In the rows, 128 means zero.
Rows swapped in pairs by one turn or mirror: which row each one swaps with:
ber: [115 118 139 142  89 124 140 140 147 118 122 124 142 191 141]
nem: [127 138 107 125 114 131 136 121 137 164 119 128 110 104 129]
rog: [134 133 103 128 127 133 137 137 147 170 113 134 110 117 124]
gutod: [136 108 148 150  97 112 155 140 135 111 116 124 140 183 138]
lum: [132 136 108 123 117 133 132 127 140 166 117 134 110 105 129]
Rine: [136 115 153 143  97 113 152 129 135 107 118 128 139 186 128]
safum: [136 134 125 121  81 116 132 108 123 125 128 121 130 108 141]
reg: [132 138 108 129 127 133 135 134 144 170 120 138 107 115 129]
kup: [132 111 131 149 133 131 154 156 150 153 104 137 119 175 126]
lon: [137 107 156 145  90 128 150 134 144 108 104 133 135 180 129]
Mubek: [132 117 117 145 136 130 151 156 155 163 105 136 115 164 122]
tinu: [137 135 133 120  74 132 131 104 133 122 117 131 126 110 133]
seko: [137 140 132 119  82 118 132 100 124 120 130 125 130 118 131]
dudub: [131 118 156 148  96 109 142 128 132 111 113 127 136 186 137]
ture: [133 119 125 149 138 130 150 156 152 161 111 141 113 169 128]
niza: [114 141 118 118  75 127 119 111 137 129 134 122 135 125 144]
Kilap: [127 111 131 153 131 126 159 152 149 150 105 131 119 180 124]
nop: [131 141 136 123  80 113 122 101 123 122 125 125 128 121 140]

niza pairs with ber
reg pairs with ture
nem pairs with Kilap
Rine pairs with seko

Rows swapped in pairs by one turn or mirror: which row each one swaps with:
gura: [155 147 146 106 144 108 130 129 106 144 120 102]
mopat: [125 134 128 139 106 142 119 115 146 141 124 125]
vop: [117 133 155 172 124 126 121 115 107  96 131 121]
mudut: [101 124 134 129 122 135 113 117 128  89 129 138]
bazel: [158 149 131 115 130 112 146 129  97 104 105 104]
fosi: [111 113 101 114 121 127 112 115 116 123 135 130]
dugat: [147 124 117  91 132 117 120 120 100 131 125 107]
Rilug: [154 140 155  95 137 122 126 124 105 100 114 104]
paket: [107 134 111 148 115 125 133 123 119  93 119 137]
zadol: [142 146 145 102 139 107 133 137  79 128 132 113]
Dof: [158 143 142 117 115 134 126 119 133 148 115 104]
Sugam: [ 93 132 126 134 124 120 120 131 102 117 146 146]
Rugim: [163 149 155 127 146 152 116 126  93 126 130 112]
viti: [119 165 123 166 125 126 110 120 112  96 124 127]
vod: [121 137 138 155 133 163 107 120 112 116 141 139]
vara: [ 97 118 130 142 137 122 109 123 129 133 138 137]
dupo: [152 133 150 109 153 108 121 129 106 144 123 102]
nuzu: [151 142 168 151 134 117 128 118  93 102 123 100]
nafi: [154 176 136 143 136 117 118 124  96 104 115 104]
Lorop: [ 96 130 122 144 127 123 115 122 132 131 137 140]

gura pairs with Lorop
nafi pairs with viti
Sugam pairs with zadol
paket pairs with bazel
dugat pairs with fosi

